(in the rows, 128 means zero)
The rows of D fall into a few groups, and each row is roughly a mix of its group's hidden directions; some rows fit no group.
D:
[169 111 129 136 105 131 138 152 101 86]
[119 81 142 160 123 156 137 103 104 135]
[84 126 127 134 111 157 129 95 166 131]
[146 100 142 120 154 115 160 80 124 139]
[121 79 99 96 98 141 136 132 143 123]
[76 148 94 133 145 121 153 150 129 131]
[134 167 94 119 146 154 122 132 165 105]
[120 99 151 92 124 148 120 97 140 90]
[120 137 74 128 138 100 112 92 115 127]
[139 171 141 149 153 105 95 152 111 122]
[122 103 156 88 101 132 95 114 112 108]
[128 125 140 125 179 117 175 153 126 127]
[146 136 109 153 109 99 169 131 95 146]
[127 150 141 184 156 149 133 121 103 123]
[124 135 148 159 148 153 134 143 181 141]
[132 122 93 108 119 97 119 105 116 81]
[157 147 135 152 89 118 134 165 112 105]
[121 115 123 73 102 115 123 132 97 105]
[107 82 146 123 112 106 155 142 121 161]
[180 131 111 149 97 137 147 144 105 124]
[149 179 107 120 136 160 119 138 120 100]
[142 132 128 145 81 162 121 163 150 135]
[128 76 135 150 99 127 153 122 121 158]
[89 124 127 149 156 161 136 132 141 168]
[119 81 101 110 127 114 123 104 96 105]
[130 140 109 128 117 150 107 134 74 94]
[126 80 109 132 110 122 133 101 124 172]
[164 140 135 118 127 155 106 98 88 107]
[117 128 116 113 102 129 85 176 112 117]
[142 182 131 133 126 142 105 168 132 141]
[107 72 161 124 122 136 133 143 152 135]
[133 113 147 108 108 105 105 158 153 170]
[125 149 146 134 172 101 106 133 141 89]
[107 113 139 168 128 91 106 99 120 150]
[128 114 151 149 124 96 117 100 140 177]
[119 114 163 118 99 90 160 126 100 129]
[163 91 107 157 135 97 117 132 144 148]
[106 88 179 118 124 104 122 127 112 131]
[110 173 134 131 152 162 96 122 130 104]
[109 146 117 132 115 118 91 183 117 117]
[132 159 159 158 166 109 147 104 135 139]
[121 152 98 110 147 146 100 113 165 100]
[123 146 106 174 136 96 107 97 116 140]
[131 131 129 138 166 109 85 104 158 150]
[81 126 159 94 112 133 157 123 114 122]
[152 109 105 106 93 160 156 142 123 150]
[93 143 88 136 139 126 155 163 118 108]
[132 129 127 167 152 129 130 69 119 131]
[85 160 99 164 140 136 139 144 124 137]
[143 146 96 108 147 158 102 101 148 102]
[121 140 99 119 85 106 117 83 130 118]
[110 106 90 108 139 155 163 143 115 104]
[122 107 154 143 105 103 115 171 138 96]
[163 120 91 141 140 109 124 119 151 170]
[98 129 120 126 143 125 101 181 159 122]
[95 97 177 141 101 128 134 131 114 118]
[132 98 109 127 144 133 142 93 77 141]
[125 114 123 79 120 139 126 162 154 95]
[127 111 102 111 100 106 97 134 90 155]
[115 176 114 153 155 154 143 106 141 138]
[145 127 141 122 99 135 128 137 160 184]
[120 121 96 125 149 92 107 169 107 146]
[133 142 177 141 154 157 114 137 154 106]
[133 156 153 127 120 121 143 122 78 91]
[146 111 174 97 108 128 106 111 126 157]
[162 180 116 125 104 129 145 144 107 118]
[137 128 127 123 172 135 123 171 127 87]
[186 104 138 108 122 143 110 119 124 105]
[135 84 140 108 126 115 148 97 96 152]
[105 135 111 127 96 131 99 181 119 127]
[108 168 140 114 127 104 124 160 122 87]
[125 148 79 141 111 164 132 145 132 100]
[110 138 80 100 117 122 155 156 149 129]
[116 84 92 102 94 142 132 142 118 124]
[149 134 109 114 156 148 112 144 82 99]
[145 155 129 180 140 105 137 125 94 136]
[132 102 109 118 110 105 156 130 149 178]
[139 127 136 71 122 160 127 141 131 96]
[161 128 71 140 119 139 147 138 120 151]
[144 171 147 145 161 147 111 129 139 95]
[105 172 116 114 135 105 125 156 138 90]
[165 148 109 114 130 92 112 152 98 107]
[144 130 152 134 164 164 101 102 150 112]
[130 83 118 138 144 118 131 87 116 164]
[111 96 85 109 98 141 125 153 113 111]
[113 125 113 83 167 120 155 145 136 105]
[118 92 117 96 95 134 115 152 163 136]
[142 123 87 127 102 125 115 170 101 150]
[132 125 140 99 148 90 97 145 152 96]
[141 89 126 122 138 109 127 147 81 158]
[131 128 143 129 157 139 113 193 132 132]
[162 157 89 158 136 136 138 131 98 141]
[168 136 157 125 85 99 132 130 121 149]
[148 155 155 125 72 126 124 116 144 145]
[110 103 110 134 150 175 143 100 103 123]
[99 171 103 152 146 146 133 110 148 149]
[76 137 174 128 126 122 118 135 144 111]
[143 78 146 138 124 147 139 110 127 169]
[97 145 169 97 124 161 116 106 132 123]
[123 172 86 142 150 107 117 140 116 150]
[147 139 162 97 151 94 122 131 160 147]
[105 69 156 131 141 146 141 136 137 140]
[103 118 117 133 143 133 106 169 119 177]
[144 144 145 144 114 171 141 161 163 135]
[102 68 146 121 113 144 128 121 126 149]
[109 129 102 140 151 133 145 116 97 77]
[138 89 106 89 92 150 113 132 132 123]
[105 165 146 168 127 122 145 139 104 158]
[132 136 86 135 144 146 131 122 118 73]
[136 153 143 151 133 147 142 131 117 187]
[101 122 147 146 141 172 136 134 140 172]
[163 127 153 120 121 87 126 173 134 121]
[139 131 141 148 78 134 151 163 117 152]
[159 170 102 128 138 120 115 139 86 139]
[158 102 128 70 135 131 129 121 132 104]
[154 179 112 87 121 137 126 139 144 125]
[144 130 123 84 135 86 143 108 138 159]
[147 178 126 131 92 123 131 92 140 121]
[157 109 130 104 106 167 137 86 131 134]
[147 115 144 146 135 177 138 131 166 150]
[141 145 113 140 140 149 84 85 143 113]
[161 127 109 135 157 138 100 92 145 158]
[106 108 94 126 180 135 126 137 114 102]
[165 103 123 114 120 128 138 100 88 159]
[138 162 115 156 132 108 115 165 97 152]
[155 146 113 122 82 159 147 157 122 133]
[118 192 125 107 129 154 119 125 142 136]
In each list below, one row fits none of the groups, and each other row fits one group, some only roughly. Which row is it?
  Z_271: [163 172 156 144 149 128 147 151 140 131]
  Z_870: [139 82 112 104 132 127 160 104 157 142]
  Z_474: [126 123 123 128 164 172 143 107 115 89]
  Z_186: [92 104 168 103 94 138 117 134 139 135]
  Z_971: [181 111 107 111 156 118 130 110 152 121]
  Z_930: [84 80 114 119 111 112 115 128 137 148]
  Z_390: [126 117 124 137 121 140 150 76 96 160]
  Z_480: [137 134 106 135 138 128 153 134 75 90]
  Z_84: [103 121 155 131 118 128 143 168 112 174]
  Z_705: [145 104 156 119 82 91 126 128 151 125]
 => Z_84
  Z_986: [126 145 101 145 150 186 119 109 123 135]
  Z_363: [171 141 147 127 131 91 86 123 141 125]
  Z_247: [140 77 120 140 167 109 124 143 103 131]
  Z_391: [161 137 152 120 123 147 136 126 134 69]
  Z_184: [102 155 133 159 136 113 111 118 149 174]
  Z_254: [141 72 166 116 114 130 140 143 134 116]
  Z_367: [124 158 119 104 126 101 119 173 155 104]
  Z_404: [176 131 163 124 131 152 141 138 121 92]
  Z_874: [144 84 109 97 109 150 145 102 147 128]
  Z_519: [132 108 123 102 131 173 164 107 99 126]
  Z_574: [136 118 145 139 167 87 147 107 96 139]
 => Z_247
  Z_117: [140 135 154 120 143 82 95 154 145 146]
  Z_140: [122 138 91 113 116 75 107 144 135 111]
  Z_239: [144 114 159 141 89 124 142 130 86 104]
  Z_307: [93 98 91 131 110 137 155 107 135 150]
  Z_591: [154 125 169 132 137 130 121 111 79 106]
  Z_27: [97 118 96 135 138 101 131 172 152 112]
  Z_103: [157 152 126 98 139 118 89 136 166 125]
  Z_133: [161 153 135 120 153 130 132 125 82 94]
  Z_895: [111 165 138 160 147 107 117 151 91 120]
  Z_583: [151 88 171 122 130 137 137 165 119 130]
 => Z_307
  Z_700: [152 163 138 83 136 141 98 120 141 109]
  Z_641: [132 152 171 148 124 111 126 135 104 172]
  Z_536: [118 132 122 139 166 86 127 156 164 118]
  Z_809: [141 95 159 127 131 165 162 100 118 121]
  Z_14: [92 118 110 142 132 123 120 124 184 150]
  Z_750: [154 98 135 119 119 140 136 93 85 105]
  Z_902: [136 143 89 106 99 122 98 113 97 108]
  Z_811: [93 103 151 121 137 86 153 111 106 120]
  Z_48: [124 102 86 146 136 144 97 118 110 163]
  Z_379: [137 158 151 142 121 147 82 111 137 95]
 => Z_48
  Z_550: [151 135 119 124 91 136 108 140 84 161]
  Z_455: [153 106 90 102 107 159 121 123 153 109]
  Z_308: [153 123 145 66 136 123 122 108 146 120]
  Z_4: [111 131 133 125 156 183 110 96 143 133]
  Z_237: [102 108 127 101 147 138 98 137 178 131]
  Z_123: [147 136 166 142 159 169 157 130 133 119]
  Z_783: [168 132 128 118 124 74 139 124 105 108]
  Z_369: [171 97 126 153 106 154 126 141 116 156]
  Z_296: [94 126 110 126 106 120 89 148 128 170]
  Z_142: [112 111 122 113 135 77 148 129 85 131]
  Z_159: [150 169 144 142 148 153 155 104 129 100]
 => Z_369
